In the data rows, the value 50 means zero.
Some points:
{86, 41, 43, 77, 79, 36, 72, 53}
{66, 54, 53, 46, 47, 54, 48, 48}
{80, 37, 60, 50, 56, 63, 50, 66}
{32, 75, 55, 75, 61, 30, 65, 33}
{78, 50, 25, 52, 70, 62, 48, 53}
{13, 67, 46, 52, 13, 45, 65, 34}
{78, 52, 55, 47, 67, 47, 41, 53}
{73, 42, 44, 64, 62, 31, 63, 47}
{25, 51, 42, 29, 42, 59, 37, 53}
{40, 65, 64, 53, 62, 38, 51, 45}
{54, 48, 34, 51, 43, 43, 53, 36}
{54, 30, 65, 60, 26, 57, 41, 50}
{59, 43, 24, 48, 44, 65, 47, 49}
{54, 67, 61, 46, 99, 30, 45, 55}
{48, 74, 46, 55, 90, 22, 67, 42}
{55, 50, 69, 64, 62, 46, 44, 51}
{49, 72, 63, 62, 76, 50, 44, 55}
{15, 56, 52, 47, 25, 48, 48, 47}
{71, 32, 73, 55, 56, 53, 30, 69}
{78, 42, 60, 58, 56, 46, 53, 53}
{20, 67, 50, 40, 38, 48, 57, 43}
{34, 58, 40, 39, 27, 57, 68, 46}
{40, 53, 49, 41, 50, 32, 42, 60}
{63, 57, 67, 48, 73, 47, 32, 60}
{33, 36, 62, 32, 23, 78, 32, 72}
{47, 25, 74, 64, 09, 62, 22, 59}
{90, 55, 27, 50, 91, 56, 45, 54}
{24, 44, 38, 23, 47, 57, 42, 56}
{79, 52, 55, 57, 59, 40, 39, 50}
{54, 55, 54, 26, 93, 49, 47, 58}
{21, 85, 06, 24, 23, 56, 37, 50}
{59, 49, 28, 37, 68, 61, 47, 48}
{27, 48, 58, 46, 34, 48, 50, 51}
{47, 48, 59, 48, 25, 47, 53, 56}
{71, 37, 71, 62, 68, 32, 41, 59}
{61, 25, 69, 65, 24, 58, 39, 49}
{27, 73, 35, 33, 67, 58, 55, 45}
{39, 36, 29, 52, 31, 56, 81, 49}
{65, 41, 53, 61, 51, 38, 60, 48}
{53, 43, 34, 50, 29, 64, 44, 40}
{39, 58, 66, 59, 45, 53, 40, 55}
{56, 39, 51, 35, 50, 45, 41, 66}
{60, 74, 52, 51, 99, 42, 50, 55}
Along one direction, these points spread out more than along any other. For each point below, how far along it does it lie, from 0 to 99? The average is 50, and the first point in the table lies past the average.
{47, 44, 49, 37, 25, 55, 45, 38} 34
{44, 38, 24, 45, 30, 72, 46, 46} 33
{54, 43, 45, 82, 25, 55, 69, 36} 41
{37, 70, 50, 43, 68, 42, 53, 38} 52
{49, 35, 48, 74, 24, 51, 72, 41} 38
{28, 40, 18, 48, 10, 70, 83, 49} 19
{16, 84, 40, 44, 55, 44, 66, 43} 39
{39, 33, 55, 68, 06, 60, 63, 48} 26
{39, 56, 65, 44, 65, 42, 40, 49} 52
{50, 40, 53, 42, 31, 54, 47, 35} 38
{57, 42, 70, 48, 36, 63, 49, 40} 43
{33, 36, 45, 35, 24, 56, 44, 53} 28
{64, 47, 32, 48, 73, 59, 85, 49} 61
{15, 66, 46, 26, 42, 61, 59, 44} 29
{82, 29, 73, 81, 64, 47, 50, 56} 70
{76, 36, 36, 66, 60, 58, 36, 44} 61
{10, 52, 47, 30, 25, 62, 47, 46} 20
{30, 41, 40, 34, 22, 58, 60, 56} 26
{33, 58, 55, 42, 52, 33, 47, 64} 45
{24, 46, 50, 29, 41, 63, 47, 51} 32
{82, 42, 67, 69, 62, 36, 55, 48} 68
{75, 72, 63, 64, 99, 17, 44, 54} 84
{95, 47, 72, 65, 76, 34, 22, 51} 79
